In the data rows, 128 means zero.
Here is a table of points, one per row:
[119 118 156 156 110  98 164 103 106  27 137 127 137  95 121 159 147 138
  98  91 232 150 164 144 160 149 193 134 126 128 166 137 131  86  81 109
 149 132 103 135 153  72 125  93 161 149  99 169 131 123 105 169 103 140
 124]
[167 104 141 174 114 146 178 171 105 132  88 120  89 143 138  99 124 102
 178 164 155 154 165 120  83  81  97 218 146 156 157 108 117 167 158  86
 112  90 123 154 170  81 141 111  79 151  72 167 113 108 149 179 110 107
 170]
[138  58 135 109 124 135 129  77 147 165 101 116 169 168 148  72  62 158
 129  97 129 115 194 203 118 120 119 103 136 141 188 155  62  89 108 155
 153 117  85 144  97 127 175  87 114 134 176 154  78 137 112 170 108 145
 156]
[148 163 119 152  86 139 138 106 154  96  89 155 134 134 110 117  57 125
 128  41 135 165  78 161 105 132 122 139 130  75 142 140 118 173 170 114
 152 128 152 129 120 141 147 118 198 166  44 113 123  96 113  56 169 122
 171]
[140 136  73  63 115  83 148 122 123 138 127 136  88 139 176 136 112 174
 156  70 116 150 140 104 191 136 132 111  93 153  99 139  74 126 131 157
 185  65 108 147 147  92 127 150 129 136 133 128 143  46 169 148 116 177
 132]
[168 118 179  65 129 121 149 127 134 163 172 161 131  79 133 114  83 134
 117 150 135 153 176 130 118  95 135 102 136 143  74 135 117  79 103 116
 140 155 146 166 114 117  98 134 106  96  44 157 155 114  87  75 131 147
 121]
[170 102 133  83 123 147 146 175 131 100 125 126  90 112 132 126  91 170
 102  73  94  95 100  97 198 116 115  93 120 107 144 107 119 110 140  83
  75 102 146 111 128  92 151  72 126 130 128 174 129 145 130 102  60  87
 173]
[120 142 163  82  81 129 147 122 125  84  78  97 140 120 137 109 152 112
 185 104 119 130 130 110 181 155 153 109 134 153 182 119  89 138 156 174
 139 194  87 140  61  95 164 132  44 132  66 188 135  95 136  57 129 113
 150]
[ 90  68 111  92  73 116 135 188 125  90 119 130 119  65 177 144 110  89
 170 146 131 155 139 175 127 113  78 148 110  57 134  91 127  81 120 188
 120 147  96 150 141 116 153 132 140 147 145 101 106 111 152  46 129 121
 107]
[173 182 145 104  40 139 200 149  90 121 118 139 143 137 243 157 156 145
 124 117 115 132 113 193 133 129 115 122 147 128 142 126 123 168  91  93
 139 104 145  92 128  76 178 166  93 123 147 112  71 167 105  99 160 131
  81]
[112 192 166 144 158  65 128 118 144 131 134 142 105 126 197 126  95  80
 123 125 118 107 128 148 135 120 186 140  91 151 188 130 100 162 145 105
 108 134 138 180 160 156 139 148 116 134 190 190 166  84  84  84  77 116
 139]
[135 128  60 100 135 125 171  83 170 105  85 167 112 126 169  77 149 109
 146 147  95 181  69 169 145 100 173  92 167 153 139 121 165  82 139 139
 146 147 138 119 169 127 107 151  96 170 106 114 141 154 125 139  45 118
 149]
[151 131 124 134 129 146 152  80 114 186 148 130  97 175 122 153 157  69
 135 123 119 181 142  87 189 142  79 130 169 103 163 137 133 112 123 138
 133 150 125 152  91 106 129 116 169 212 153 179 165 144 108 126 136 123
 126]
[140 116 200 110 124 178 150 167  75 120 106  88 127 143 171 105 114 125
 150 155 136 164 109 156 141 197 111  79  38 130 178 127 109 132 148 130
 154 197 161 152 128 166 140 133 149 158  84 136 151 135 104 186  82 173
 116]
[202  92 192 129  84 143 118 108 107 145 143  92  82 100 151 119 154 135
 150 148 129 115  36 192 152 108 130 135 135 175 150  85 118 135 160 143
 141 124 121 108 100  87  49 110 126 156 129 102 133  88 143  82 115 136
 111]
[162  90 109  78 105  85 112 124  89 113 121 106 151 118 124 133  80 100
 156 101 158 205 120  95 136  97 139 171 108 173 148 160 114 142 191 110
 153 127  84  79 112 122 134 163 144  91 149 155 136 170  95  92  65 103
  51]
[127 141 120  80 145 173 127 106  94 112  56 135  86 121 226 159  76  94
  96 117 106 151 173 113 126 123 164 144 137  85 174  70 117 113 114 135
 192 140 126 102 102 128  79 105 123  53 148 128 200 149  95 143 166  78
 162]
[183 140 131 113 116 117 166 119 142  60 192  96  53 140  73 138  80  89
 136 144  73 171 115 105  99 156 124  98 102 183 181 113 158 122  91 159
 102 110  84 155  88 133 180 146 127  92 124  71 122 125 120 133 153  90
 134]
[107 160 167 140  96 149  98 105 144 113  92 147 129 135  97 137  95 190
 135 118 104 154 125 122 141 171 114 121 103 159 100  80 116  93 136  90
 194  97  48 173 213 141 137 101  65 160 159 148 167 196 119  92 138 137
  98]
[124 153 132 113 143 197 106  85 115  81 183  71 199  74 137 130 137 122
 141  96  65 152 137 114 147  92 121 174 110 142 164 104  89 134  95 149
 176  99 155 147 153  97 123 144  90 162 110 146 126 107  76 117  72 111
 159]
[116 154 140 163  99 100  72 166 134  98 107 124 122 128 178  98  81 131
 210  68 100 136 120  87 151 112  76 138 138 154 150 173 109 112  59 139
 133 154 185 150 107  85 118 101 128 104 109  95 195 170 135 123 113 129
  92]
[141 154 136 206 114 122 118  93  98 121  81 106 165 102 166 138 122  63
 168 126 119 139 160  82 153 140 108  38 106 171  96 101  86  64 152 106
  82  86 124  76 128 120 108 142 144 102 129 135  97 113  90 134 127 120
 197]
[105 112 175  82 115 117 138 100 135 130 147 138 120 147 145  52 189 148
 124 112 155 170  90 147 154 163  79 195 140 145 151 139  93  96 126 104
 139 138 141 118 165 116 170 149 157  43 159 117 168 102  93 104 136  84
 201]
[108 173 166  97  86 147 168 113  57 104 140 135 154 144 148  90  94  83
 140 104  67 160 130 141 116  86 136 131  58 147 163 143 127  73 115  45
 167 153  92 162  83  62 121 102 154 136 156 135 158 116 193 115 120 117
 151]
[163 122 139 123 118  56 107 192 122 130 109 148 135 111  83 154 180  76
  81 108  82 102 141 141 101 124 121 117 134 120 185 101  47  84 137 108
 177 132 152  81 121 114 172 142 115 150  96 115 169 134 143 149  90 123
 106]
[148 114  82 141 115 111 187 146 153 126  75 125 158 159 127  99 129 120
 107  82  80 117 132 148 183 141  84 180  54 174 171  47 167  90 110  78
 135 166 130 130  97  96  93 148 120 107 101 170 126 111  71 116 152 122
  87]
[ 91 192 156  88 142  93  83 105 157 144 162 122 137 125 208  79 125  97
 123  94 182 112 111 112 130 120 130 122  99 108 150  66 149 117 162 137
 162 104  99 165 100  75 159  97 140 109  97 151  96 166 159 184 136  94
 105]
[144 159 117 124 157 125 164 125  89 132 152 147  98 126 157 160 124 147
 115  65 169 109 151 129 135 129  61 162  69 169 165 180  97  91 140 150
 143 167 114  82 152 147  68 103  78 136  89  94  89 145 154  88 111  65
 138]
[185 122 113  95 122 153 106 175  74 149 127 192  92 104 161  81 171 133
 198  82  87 158 174 135 113 178 148  90 104 191 183 110 167 130 128 141
 158 132 151 125 162  92 151 103 167 155 126 166 101 114 128  75 135  74
 133]
[136 182 154  86 155 125 114 206 168  79 140 141 198 141 139 139 135 123
 124 144 110 194  96 137 154 113  97  95 173 158 134 158 104 118 151 121
 137 133 135 118  83 147  83  58 135 147 157 187 100  85 130 139 157 117
  97]
[173 150 176 119 128 138 154 188 133 121  81 115 112 118 161 135 142  91
 153  76 187 148  90 134 155 119 141 174 115 171 155 134 128  32 117 118
 183  73 157 194  41 163 165 141 148 127 137 143 116 169 165  71  90 114
 159]
[121 130  94  69 150 155 118 103  82 104  84 159 155 100 102 131 111 125
 154 140 154  74  49 109 119 166 147 159  86 114 128 176 110 113 126 113
 100 127 143 150 110 122 141 132 132 136 133 150 135 129 109 163 156 121
 123]
[ 98  86 153 114 133 115 113 132 195 155 124 100 103 137 162 171 149 144
 165  78 106 171 103 124  97  97 144  74  67 107 173 183 159 115 130  71
 140  99 134 116  94  90  88 154 106 127  96 164 145 146 119 134 156 123
 135]
[159 116 194 119 107 141 141 101 148  71  97 245 147 157 152 113 114 109
 106 124 124 155 169 128 130 153  86 134  90 153 140 113 120 159 127 177
 125  83 129 145  80  93  74 195 140 152 121 144 158 150 177 129  85  95
 143]
[138 108 105 101  69 109 138 138  94 141  94 136 168 202 149 174 149 134
 132 122 140 116  83  56  90 111 123 104 122 156 170  83 139 144  85 145
 150 105 140 212 129 114  82  96 143 114 121 109 138 130 105  86  69 107
 181]
[144 145 114 121 114 137 163 194 104 137 125 160 118 100 102  48 140  81
 149  95 137 129 117 126 174 132 144  89 119  82 193 146 104 139 103 106
 199  65  75 154 119 111  62 138 111 109 133 118 119 135 113  83 113 107
 103]
[175 131 148  94 130 113 181 106 125 101 113 108 119 136 162 159 187 132
 244 117  71 135 150 189 143 160 118 144 124 106 116 137  84 123 130  92
 125 106  54 135 117 126 107  71 180 117  76 146 135 127 122 122  73  57
 101]
[183 130  85 145  80 152 128 138 122  68 166  76 133 166 146  73 155 133
 146 141 117 118 158 159 136  95 182 147 102 116 135 130  65  93 180 171
 103 127 148 182 142 131  95 141 142 115 126 179 169 190 128 118 179 144
 131]
[109 104 140  95 114 182  58 137 127  75 105 138  88 154 179 108 144  80
  89 155  79 100 144 120 150 116 132 158 110 155 136 203 134 108  93  99
 153 117  80 122 106 123 133 124 170 121  58 138  86 110 106  85  98 135
 102]
[151 141  62 125  91 195 128 128 181 138 123 112 134  98 137 131 152 134
 137 132 137 132 181 114 110 146 140 116  96 147 100 135 111 173 141  78
 155 188 129 163  94 107 131 134 123 111 178 118 142 107 198 115  74 112
 147]
[220 102 118 117 172  62  89 130  94  80  94 123 167 104 199 106 106 148
 105 152 126 161 106 116 155 133 115 110 125 129 196 145 110 140  83  59
 158 151  80 164 129 106 110 142 129 134 123 123 128 134 169  92 156 117
 166]
[158 148 162  66  91  80 125 157 136 122  90  71 138 111 150 114 131 115
 127 120 162  95 150 150 163  75 107 116  96 164  82 133 150 144  98 116
 164 131 120 134 125 127 114 141 155 235 123  97 153 141  98 126 143  21
 158]
[128 171 128 131  72 150 110 100  70 151  80 120 116 103 108 131 149 193
  98 163  90 166 158 159 184  71 122 102 100 124 188 142 142 113 127 143
 101 119 134 174 126 149 139 149 141  78  88 167 122 106 170 138 106  53
  85]
[125 156 131  77  96  95 138 122 115 113 134  87 149 128 107 119 111 117
 182 157 104  83 176 162 140 173  91 157 176 137 184 149 236 120 147 100
 163  80 152 109 130 136  89 133 125 122 115 152 143 150 174 100 101 165
 165]
[145 142 150 153 150 142 194 154 130 162  76  70 157  90 171  92 154 148
  88  90  54 145 134  96 102 125 144 155 120 136 142 151 161 147 115 227
 139 109  70 126 139 109 130 121 178 137 126 169 144 139 162 128 113 150
 152]
[127 120 171 144 126 122 156 109 158 116 108 184 162 122 159 134 143 158
 150 184 101 137 174  59 188  62 175 150  63 123 196 134 151 146 175 146
 184 128 147 112 107 113 165  74 155 143 143  66 127 137 111 120 143 138
 132]
[128  96 173  95 168 177 161 104 140 101  88 115 123 110  98 157 148  74
 177  70 144  85 114 133 146  63 100  90 139 185 177 110 107 151 112 131
 154 151 138 141 188 145 134 141 172  72 135 165 123 117 144 128 155 128
 101]
[139 120 155 148  84 168 145 180 125 139 195 158 151 152 185 129 107 142
 180  93 106  89 110 110 159 125 156 142 182 146 167 124 155  76 144 108
 151 171  69 117 131 162 118 196 152 139 103 112 139  97 143 160 136  60
 121]
[185 186 179  62  79 156 117 136 180 182  75 115 171 151 137 130  75  96
 133 125 127 165 140 105 146 130 165 168  87 115 192 134  93  89  84 141
 102 143 106  98 201  84 108 123 155 137 112 127 136 136 153 112 111 119
 143]
[131 137 112 133 142 136 173 125 158 103 116  91 137 164 178 112  90 162
 151 195 149 113 118 117 106 133 115  91 112 131 167 121  95  94 120 134
 213  91 143  80 127  75 154 138 171 141 106 189 180 101 151  51  96  57
  94]
[155 141 152 149 113  82 131 137 122 133 123 151 116 143 106 150  90 109
 161 157  94 120  69 141 171 133 156 156 101 115  91 141 111 124  75 166
 226 161 165 127 119  75 125 136 134  81 128 172  69 175 135 131 106  80
 186]
[ 98 142 166 105 132 121 155 117 123 116 107 112  87 117 133  96 123 200
 181 120 101 145 172  91 116 133 160 146 145 137 169  89  60 123  98  99
 101 163 140 121  76 147  80 178 172 168 137 138  53 145 140  99 132 120
 113]
[151 182 107 129 122 132 110 153 126 124 144 193 110  92 147 139 128 172
 190 130 144 118  97 151 141  64  79 116 102 149 171 100 117 130 100 124
 155 139  47  89  86 123 137 160 170 133  98 182 153 169  95 128  84 176
 183]
These points spread out most along one direction. Take the direction at right angles to it along which they spread out most. Then take the direction at right angles to both along which they spread out most. Go by this last direction. Where along it does each point below lie, from 0 to 99? The average is 50, and the first point in the table lies past the average. One standard deviation of the points above along it is 16.
[ 91 192 156  88 142  93  83 105 157 144 162 122 137 125 208  79 125  97
 123  94 182 112 111 112 130 120 130 122  99 108 150  66 149 117 162 137
 162 104  99 165 100  75 159  97 140 109  97 151  96 166 159 184 136  94
 105] 54
[121 130  94  69 150 155 118 103  82 104  84 159 155 100 102 131 111 125
 154 140 154  74  49 109 119 166 147 159  86 114 128 176 110 113 126 113
 100 127 143 150 110 122 141 132 132 136 133 150 135 129 109 163 156 121
 123] 78
[135 128  60 100 135 125 171  83 170 105  85 167 112 126 169  77 149 109
 146 147  95 181  69 169 145 100 173  92 167 153 139 121 165  82 139 139
 146 147 138 119 169 127 107 151  96 170 106 114 141 154 125 139  45 118
 149] 35
[127 120 171 144 126 122 156 109 158 116 108 184 162 122 159 134 143 158
 150 184 101 137 174  59 188  62 175 150  63 123 196 134 151 146 175 146
 184 128 147 112 107 113 165  74 155 143 143  66 127 137 111 120 143 138
 132] 23
[ 90  68 111  92  73 116 135 188 125  90 119 130 119  65 177 144 110  89
 170 146 131 155 139 175 127 113  78 148 110  57 134  91 127  81 120 188
 120 147  96 150 141 116 153 132 140 147 145 101 106 111 152  46 129 121
 107] 43
[119 118 156 156 110  98 164 103 106  27 137 127 137  95 121 159 147 138
  98  91 232 150 164 144 160 149 193 134 126 128 166 137 131  86  81 109
 149 132 103 135 153  72 125  93 161 149  99 169 131 123 105 169 103 140
 124] 83
[ 98 142 166 105 132 121 155 117 123 116 107 112  87 117 133  96 123 200
 181 120 101 145 172  91 116 133 160 146 145 137 169  89  60 123  98  99
 101 163 140 121  76 147  80 178 172 168 137 138  53 145 140  99 132 120
 113] 58
[139 120 155 148  84 168 145 180 125 139 195 158 151 152 185 129 107 142
 180  93 106  89 110 110 159 125 156 142 182 146 167 124 155  76 144 108
 151 171  69 117 131 162 118 196 152 139 103 112 139  97 143 160 136  60
 121] 51
[138 108 105 101  69 109 138 138  94 141  94 136 168 202 149 174 149 134
 132 122 140 116  83  56  90 111 123 104 122 156 170  83 139 144  85 145
 150 105 140 212 129 114  82  96 143 114 121 109 138 130 105  86  69 107
 181] 17
[108 173 166  97  86 147 168 113  57 104 140 135 154 144 148  90  94  83
 140 104  67 160 130 141 116  86 136 131  58 147 163 143 127  73 115  45
 167 153  92 162  83  62 121 102 154 136 156 135 158 116 193 115 120 117
 151] 40
[159 116 194 119 107 141 141 101 148  71  97 245 147 157 152 113 114 109
 106 124 124 155 169 128 130 153  86 134  90 153 140 113 120 159 127 177
 125  83 129 145  80  93  74 195 140 152 121 144 158 150 177 129  85  95
 143] 22
[109 104 140  95 114 182  58 137 127  75 105 138  88 154 179 108 144  80
  89 155  79 100 144 120 150 116 132 158 110 155 136 203 134 108  93  99
 153 117  80 122 106 123 133 124 170 121  58 138  86 110 106  85  98 135
 102] 59
[131 137 112 133 142 136 173 125 158 103 116  91 137 164 178 112  90 162
 151 195 149 113 118 117 106 133 115  91 112 131 167 121  95  94 120 134
 213  91 143  80 127  75 154 138 171 141 106 189 180 101 151  51  96  57
  94] 35
[175 131 148  94 130 113 181 106 125 101 113 108 119 136 162 159 187 132
 244 117  71 135 150 189 143 160 118 144 124 106 116 137  84 123 130  92
 125 106  54 135 117 126 107  71 180 117  76 146 135 127 122 122  73  57
 101] 61
[ 98  86 153 114 133 115 113 132 195 155 124 100 103 137 162 171 149 144
 165  78 106 171 103 124  97  97 144  74  67 107 173 183 159 115 130  71
 140  99 134 116  94  90  88 154 106 127  96 164 145 146 119 134 156 123
 135] 59
[125 156 131  77  96  95 138 122 115 113 134  87 149 128 107 119 111 117
 182 157 104  83 176 162 140 173  91 157 176 137 184 149 236 120 147 100
 163  80 152 109 130 136  89 133 125 122 115 152 143 150 174 100 101 165
 165] 37
